Here are some points:
[ 0.25  0.44  0.13  1.4   0.72  1.04 -0.49  1.28 -0.41  0.94 -0.65 -1.02]
[-1.05  0.15  2.32  0.87  0.24  0.4   0.91  1.2   0.73 -1.34  0.21 -0.98]
[-1.09  0.8  -0.36  1.17 -1.31 -1.14 -0.03 -0.43  0.68 -1.29  1.05 -0.13]
[ 2.65  0.44 -0.59 -1.37  1.48  0.01 -1.21 -0.38 -0.77  2.21  0.18  0.31]
[ 1.09 -0.11  0.44 -2.64  0.31 -0.08  0.58 -0.83  0.13  0.45 -0.13  0.7 ]
[-2.44 -0.22 -0.13  0.5  -1.47 -0.08  1.59 -0.53  1.19 -2.02 -0.38  0.4 ]
[ 0.02 -0.68 -0.28  1.52  1.42  0.87 -1.45  1.28 -0.96  0.82 -1.84  0.03]
[-0.52  0.07  0.51  1.42 -0.02  0.92 -1.59  0.85 -0.15  0.03 -0.03 -0.91]
[-0.64  0.16  0.79  0.98  1.54  0.9  -1.66  0.96 -1.25  0.75 -0.72 -0.76]
[-0.57  0.48 -0.76  1.17 -1.13 -2.04  0.44 -0.1   0.64 -1.52  1.76  0.4 ]
[-1.97  0.36  0.2  -0.17 -1.7  -0.48  2.48 -0.59  0.91 -2.15  0.27  0.96]
[ 2.85 -1.31 -1.88 -1.45  0.06  0.06 -1.19 -0.45 -0.51  1.81 -1.02  0.62]
[-0.87  1.37  0.21  1.   -1.79 -1.62  0.5  -0.4   0.83 -1.76  1.89  0.38]
[-0.57  0.4   0.64  1.53  1.52  1.01 -0.96  0.49 -1.2   0.51 -0.68 -0.59]
14 more points follow, each with its number after it:
[ 0.47  0.22  0.78  1.32  1.1  -0.06 -0.55  0.99 -0.81  0.83 -0.8  -0.16] 0
[ 0.41 -0.07 -0.02  1.65  1.79  0.32 -0.3   1.91 -0.34  1.36 -0.89 -0.42] 1
[-2.49  0.24 -1.09  1.44 -0.94  0.84  0.03 -1.13  0.6  -1.37  0.88 -0.95] 2
[ 1.94  0.14  0.72 -3.19 -0.49 -0.35  1.52 -1.19  0.56  0.37  0.39  1.31] 3
[ 0.78 -0.45 -0.38 -2.67 -0.87  1.13  0.71 -0.76  0.36  0.49 -1.15  0.72] 4
[-3.06  0.33  0.7   0.01 -0.83  0.    2.32 -1.14  1.02 -2.49  1.13 -0.69] 5
[-1.82 -0.13 -0.08  0.67 -1.17 -0.58  2.3  -0.24  1.2  -1.39  0.55 -0.4 ] 6
[ 0.96  0.21  1.54 -3.15 -0.17 -0.37  0.91 -0.6   0.3  -0.35  0.7   0.9 ] 7
[ 0.61  0.83  0.71  1.47  0.71 -0.2  -0.9   1.52 -0.52  0.45 -0.39 -0.52] 8
[-0.3   0.18  1.6   0.47 -0.41 -0.29  2.09  1.18  1.13 -0.76 -0.26  0.41] 9
[-0.95 -0.31  1.54  1.4   0.09  0.32  0.88  1.49  0.86 -1.15 -0.97 -0.12] 10
[-1.48 -0.23 -1.19  1.48 -1.17 -1.04  0.   -0.84  0.6  -0.91  0.18  0.37] 11
[-0.13 -0.41  0.14  1.44  1.16  1.43 -1.58  0.73 -0.77  1.05 -2.31  0.03] 12
[ 2.24  0.44 -0.07 -2.18 -0.21 -0.5  -1.22  0.07  0.19  0.73  1.11  0.2 ] 13
Which of these numbered points is nearest to each point below, looking only along the 4 directions in which the first points spread most? Its number follows each.
[ 1.53 -0.02  0.3  -2.01 -0.38  0.18 -2.07 -0.79 -0.53  0.48  1.16  0.11] > 13
[ 2.02  0.53 -0.43 -2.01 -0.04 -0.17 -1.6  -0.45 -0.3   0.59  1.42 -0.21] > 13
[ 1.48  0.27 -0.2  -2.23  0.04  0.67 -1.52 -1.24 -0.46  0.89  0.81 -0.5 ] > 13
[ 2.78 -0.31 -0.64 -1.45 -0.77 -0.87 -0.77 -0.07 -0.46  1.55  0.29  1.02] > 13
[-2.5  -0.79 -0.4   0.52 -1.12 -0.38  1.87 -0.9   0.63 -1.72 -0.26  0.42] > 6
[-1.69 -0.03 -1.11  1.47 -0.98 -0.28 -0.11 -0.68  0.89 -1.11  0.99 -0.94] > 2
[ 1.03 -0.78 -0.18 -2.9  -0.16  1.08  0.97 -0.95  0.59  0.86 -0.43  0.18] > 4
[-1.25  0.18  1.28  0.73  0.07  0.68  0.6   0.89  0.25 -1.28 -1.34 -0.12] > 10
